In the rows, 128 means zero.
A single turn carries every row of the set below to another of its rows. Some are shown first; where does it send the rows asked next?
z477: 120; 105; 153; 151; 151; 138; 97; 138; 153; 116; 141; 122; 119; 111
z760: 105; 114; 111; 121; 118; 132; 120; 120; 151; 162; 108; 114; 106; 107
z75: 132; 148; 141; 123; 128; 131; 90; 118; 113; 123; 152; 97; 115; 126
z304: 125; 86; 125; 116; 150; 122; 133; 105; 158; 121; 125; 133; 159; 118
z741: 116; 140; 123; 137; 89; 145; 119; 138; 132; 139; 103; 142; 150; 147
z425: 149; 150; 145; 136; 119; 153; 97; 128; 127; 131; 150; 106; 149; 127
z561: 131; 143; 118; 111; 92; 102; 141; 113; 130; 113; 119; 117; 136; 117
z974: 124; 104; 147; 113; 106; 123; 120; 88; 147; 141; 116; 106; 141; 144
z662: 133; 102; 122; 86; 149; 119; 152; 118; 130; 136; 136; 117; 131; 106
z316: 142; 116; 101; 134; 159; 151; 130; 139; 130; 119; 144; 137; 163; 143
z511: 136; 109; 107; 98; 139; 115; 120; 117; 122; 139; 157; 144; 124; 157
z80: 123; 92; 93; 133; 144; 138; 113; 139; 157; 123; 116; 130; 105; 122
z680: 105; 130; 154; 100; 153; 113; 132; 155; 116; 137; 137; 117; 136; 119
z248: 112; 111; 115; 123; 123; 96; 149; 139; 149; 127; 103; 117; 148; 110
z873: 99; 121; 142; 116; 142; 118; 125; 130; 170; 147; 149; 143; 126; 137
z250: 108; 107; 153; 143; 115; 129; 149; 137; 117; 127; 109; 130; 139; 161
z65: 130; 126; 135; 143; 133; 149; 128; 163; 98; 127; 105; 128; 135; 108
z783: 125; 91; 92; 132; 148; 138; 120; 134; 152; 132; 111; 132; 105; 122
z370: 147; 132; 140; 152; 110; 132; 102; 109; 153; 116; 140; 129; 156; 141
z121: 137; 120; 130; 104; 152; 152; 120; 127; 91; 138; 134; 119; 120; 156
z661: 107; 129; 137; 99; 123; 112; 147; 122; 107; 129; 129; 139; 166; 129
z941: 133; 118; 128; 99; 146; 151; 120; 130; 91; 145; 134; 123; 122; 156
z734: 122; 124; 146; 124; 127; 92; 129; 119; 115; 114; 128; 126; 94; 139
z64: 133; 120; 82; 113; 108; 148; 103; 125; 123; 126; 124; 108; 141; 107
z74: 132; 129; 130; 159; 121; 142; 93; 131; 150; 102; 144; 140; 140; 111
z20: 113; 135; 114; 138; 90; 142; 126; 139; 132; 136; 104; 142; 148; 151
z23: 138; 115; 136; 146; 155; 138; 86; 130; 123; 108; 141; 99; 124; 118

z250 moves to z760
z477 moves to z75
Now find these:
z741 moves to z80
z941 moves to z20
z661 moves to z248
z316 moves to z65
z304 moves to z680
z873 moves to z734
z74 moves to z23

